In the rows, 128 means zero.
Families of rows that turns and mirrors carry onto each other, the same ones carrying the whole set onto itself: the rest of each named row's family, in list order
5 families of 8 rows
Z651: [160  99 124 152  96 163 145 152 121 118 139]
Z781: [153  87 134 139 136 133 118 150 103 108 144]
Z898: [136  94 140 164 130 143 117 145 105 112 120]
Z458: [154 124 116  80 140 122 142 130 136 121 154]
Z821: [144 145 118  79 150 128 140 120 151 137 126]
Z206: [195 130 114 103 137 119 152 129 144 128 138]
Z569: [141 145 125 132 126 171 142 132 157 159  86]
Z704: [155 129  97  96 169 124 157 138 116 137 144]
Z296: [136 131 130 159 109 176 141 135 143 145  91]
Z470: [127 110 115 170 134 141 155 141  94 116 130]
Z748: [152 133 133 178 114 146 147 121 136 127  92]
Z730: [164 114 129 179 105 141 150 129 124 112 117]
Z10: [123 156 125 103 147 138 139 113 155 145  99]
Z490: [152 129 127  90 171 131 116 132 140 148 109]
Z952: [134 137 134 115 166 142 114 126 141 152  87]
Z322: [174 100 117 121 107 152 148 155 126 122 154]
Z979: [154 150 129 156 129 143 146 115 152 142  79]
Z273: [165 113 123  88 164 124 118 141 129 132 135]
Z46: [113 145 114 154 155 149 151 125 120 146  89]
Z416: [109 150 132 136 134 147 137 114 146 138  87]
Z6: [136 100 128 141 109 134 143 137 112  97 154]
Z455: [164  95 126 109 149 125 120 149 113 116 150]
Z568: [166 157 122 126 142 135 149 115 160 149  87]
Z124: [180 114 111  94 124 148 147 149 139 135 151]
Z481: [151 106 120 106 123 123 145 136 121 104 167]
Z911: [143 113 130 166  97 172 142 144 128 128 113]
Z483: [158 146 117 102 136 160 142 134 161 162 102]
Z321: [194 111 116 125 122 121 153 136 129 114 149]
Z143: [124 152 107 123 171 140 151 123 129 154  96]
Z861: [119 111 136 164 106 144 141 129 116 104 126]
Z710: [183 147 115 102 146 126 151 121 157 144 112]
Z72: [144 103 108 146 139 133 156 146  93 112 152]
Z109: [153 111 102 115 153 126 157 145 100 121 158]
Z547: [123 128 140 147 153 149 112 128 133 141  80]
Z84: [181 107 123 156 109 127 153 136 122 106 140]
Z12: [140 146 102  99 176 131 154 129 128 150 118]
Z56: [106 131 138 163 116 150 138 120 131 121  99]
Z645: [123 112 143 166 138 150 114 135 117 126  94]
Z178: [173 134 111  84 136 152 145 141 154 151 129]
Z399: [113 128 117 173 141 149 152 132 104 130 102]

Same family as Z490: Z781, Z898, Z952, Z273, Z455, Z547, Z645
Same family as Z56: Z458, Z821, Z10, Z416, Z6, Z481, Z861
Same family as Z143: Z704, Z470, Z46, Z72, Z109, Z12, Z399
Same family as Z730: Z206, Z748, Z979, Z568, Z321, Z710, Z84

Families of rows that turns and mirrors carry onto each other, the same ones carrying the whole set onto itself: the rest of each named row's family, in list order
5 families of 3 rows
Z562: [149 118 120 116  91 120 123 180 136]
Z709: [152 112 107 107 103 113 136 173 119]
Z425: [160 108 106 126 103 109 130 166 129]
Z354: [101 134 139 136 118 130 177 150 118]
Z801: [ 89 128 131 135 114 139 167 134 112]
Z211: [130 141 145 127 128 132  94 107 151]
Z485: [110 144 131 141 129 138 179 135 114]
Z505: [131 140 133 134 125 128  82 109 139]
Z335: [119 138 138 148 137 138  94 106 136]
Z25: [106 138 142 115 134 136 176 134 117]
Z307: [158 121 103 117 106 117 114 174 129]
Z800: [150 114  97 104  99 110 129 158 130]
Z602: [132 149 142 143 137 121  91 114 138]
Z516: [125 140 138 129 143 142  83 122 127]
Z584: [103 142 150 131 125 142 173 130 120]

Same family as Z354: Z335, Z307
Same family as Z505: Z709, Z584
Same family as Z425: Z485, Z602
Same family as Z211: Z25, Z800

Families of rows that turns and mirrors carry onto each other, the same ones carrying the whole set onto itself: the rest of each named row's family, in list order
9 families of 3 rows
Z999: [193 137 137 132 117 118 147  73]
Z44: [181 140 155 134 114 115 155  91]
Z277: [187 141 155 152 192 113 142 126]
Z76: [181 119 138 118 122 114  99  83]
Z791: [216  94 134 161 164 136 122 104]
Z618: [179  99 129 119 162  81 129 124]
Z757: [208 120 130 160 191 123 126  83]
Z938: [163 150 157 127 180  91 141 101]
Z969: [154 106 160 186 160  93 123  98]
Z388: [190 152 138 122 125 111 146  94]
Z822: [157 113 175 157 158 105 148  73]
Z603: [169 136 152 114 125 107 108 111]
Z826: [147 117 130 182 158 123 124 124]
Z799: [185  77 124 129 154  90 126  97]
Z572: [160 131 110 171 169 118 113 123]
Z733: [167  76 148 132 147  88 141 117]
Z690: [188 155 127 128 136 117 155 122]
Z115: [160 111 112 183 159 124 113 103]
Z488: [201 129 111 141 131 130 146  80]
Z599: [178 120 147 153 116 129 168 102]
Z631: [184 128 134 137 180 102 126  56]
Z858: [176 117 123 170 174  92 100  82]
Z450: [193  99 164 165 155 130 140 133]
Z249: [183 104 172 179 172 126 150  98]
Z353: [164 112 163 129 114 114 115  94]
Z926: [210 124 136 146 173 124 125 140]
Z417: [161 138 142 160 178  82 114 121]

Same family as Z938: Z822, Z631
Same family as Z603: Z76, Z353
Same family as Z572: Z826, Z115
Same family as Z277: Z757, Z249
Same family as Z969: Z858, Z417

Families of rows that turns and mirrors carry onto each other, the same ones carrying the whole set onto itself: the rest of each named row's family, in list order
5 families of 8 rows
Z638: [135  93 107 154 109 108  93 159 152 144 124 163 141]
Z834: [136  92 101 133 105 126 127  96 137 122 121 150 160]
Z669: [153 132 126 120 100 142 154  86 117 152 106 146 142]
Z107: [158 118 142 165  64  90  86 121 146 135 103 134 141]
Z127: [159 136 168 137  86 105 128 133 159 164  93 153 125]
Z226: [131 138 127 117  89 137 162 119  98 151 102 146 121]
Z116: [125 100  78 164 117 132 102 105 155 166 103 126 111]
Z953: [127 143 103 151  91 121 153 133 122 197  90 138 101]
Z457: [144 111 109 140  81 117 117  85 114 108  95 127 148]
Z675: [153 141 153 145  62 116 148 120 135 173  81 148 116]
Z293: [119 127  71 163 120 117 108 131 129 157  90 112 104]
Z461: [134 156  92 151  98 136 123 119 113 193  85 133 103]
Z580: [124 123  98 131 100 105 141  84 117 128 111 130 158]
Z194: [159 110 121 161  91  95  89  95 166 134  91 131 147]
Z521: [144 129 136 110 103 131 159  96 127 138  84 146 131]
Z257: [135 106  96 133 118 117 102  95 129 111 112 130 152]
Z403: [141 107 109 150 115 100  70 148 145 126 113 142 138]
Z647: [131 114  93 167  97  97  79 166 126 143 102 139 119]
Z795: [155  98 136 160  84 123  90 100 173 142  94 139 126]
Z297: [126 132  81 141 122 134 137 118 117 190  92 149 108]
Z340: [168 124 163 137  77 116 124 112 145 139  76 134 114]
Z943: [133 111  71 167 120 100  93 109 152 157  99 122 132]
Z62: [140 116 103 138  83 136 122  80 127 123 114 130 158]
Z863: [144 147 114 120  87 132 148 110  96 150 103 158 151]
Z168: [161 124 150 151  75 110 102 106 151 120  77 125 129]
Z92: [139 125 135 145  97  83 114 175 138 169 111 160 121]
Z358: [121 138  93 134 126 122 155 116 131 185 103 131 112]
Z930: [132 131 120 139 119 112 120 177 138 172  92 158 103]
Z160: [132 123 112 118 102 110 164  90 112 146 110 138 142]
Z408: [126 128  84 148 122 123 131 137 124 177  90 119  88]
Z145: [155 111 140 156  60 112  85 115 155 133  88 153 143]
Z984: [113 115  58 159 106 127 107 112 127 161 101 132 125]
Z623: [168 129 163 138  77 119 116 122 146 161  80 169 127]
Z673: [144 148 120 140  89 114 114 173 111 171 106 171 134]
Z667: [120 121  66 163 104 107 114 105 118 156 113 112 129]
Z447: [134 139 141 134  87 120 130 172 115 165 103 159 108]
Z650: [134 118 102 168  93 112  77 168 145 156 120 146 130]
Z888: [132 124 122 159  96  78  92 169 143 150 112 152 137]
Z290: [164 153 150 146  65 128 112 114 131 170  76 146 118]
Z452: [147 134 125 150 110 119 108 175 135 185 112 162 114]

Same family as Z457: Z107, Z127, Z521, Z647, Z358, Z930, Z667
Same family as Z638: Z834, Z116, Z461, Z795, Z863, Z673, Z290
Same family as Z257: Z226, Z953, Z675, Z194, Z403, Z943, Z447
Same family as Z452: Z669, Z297, Z62, Z145, Z984, Z623, Z650

Families of rows that turns and mirrors carry onto each other, the same ones carrying the whole set onto itself: the rest of each named row's family, in list order
7 families of 3 rows
Z990: [ 81  98 138 120  64  66 147 115 134  93 151 130 118]
Z891: [129  73 113  99 124  82 116 127 113 113 113 151 143]
Z491: [ 78 106 133  94  57  73 147 129 113 108 148 110 112]
Z835: [134 105 135  83  63 118 135 180 172  95 145 160 153]
Z924: [ 72 115 122  87  57  69 154 124 113 128 138 127 142]
Z314: [132  77 106  76 110 110 103 136 104 108 118 133 143]
Z855: [129  82 135  76  92 109 125 173 183 111 149 153 153]
Z528: [135 105 149  84  84 103 130 184 162  93 137 169 157]
Z727: [134  99 145  95  90  91 142 180 176  88 141 160 138]
Z223: [132  92 159  76  69 113 144 184 162 100 148 142 143]
Z383: [ 68  99 135 106  51  88 158 119 126 118 153 130 125]
Z897: [123  86  73  80 103  94 118 132 111 104 131 149 128]
Z783: [117  96  94  92 116  90 113 120  99 115 141 138 150]
Z102: [ 98 121 148  98  54  62 151 128 126 134 147 131 122]
Z197: [112  92  87  69 114 120 113 140 122 103 118 148 153]
Z276: [113 106 162  82  64 123 138 162 172 105 147 151 165]
Z756: [130  83 158  85  86 134 132 155 173 104 151 159 140]
Z770: [113  82 111  90 119 101 122 116 103 110 105 147 143]
Z392: [120  95  99  86 115 106 111 131 107 130 108 148 142]
Z579: [ 91 119 144  98  60  77 167 118 151 112 151 115 124]
Z171: [ 69  98 136 101  45  70 153 127 139  97 146 135 123]

Same family as Z491: Z314, Z223
Same family as Z855: Z783, Z579
Same family as Z891: Z990, Z727
Same family as Z383: Z835, Z392
Same family as Z102: Z897, Z756

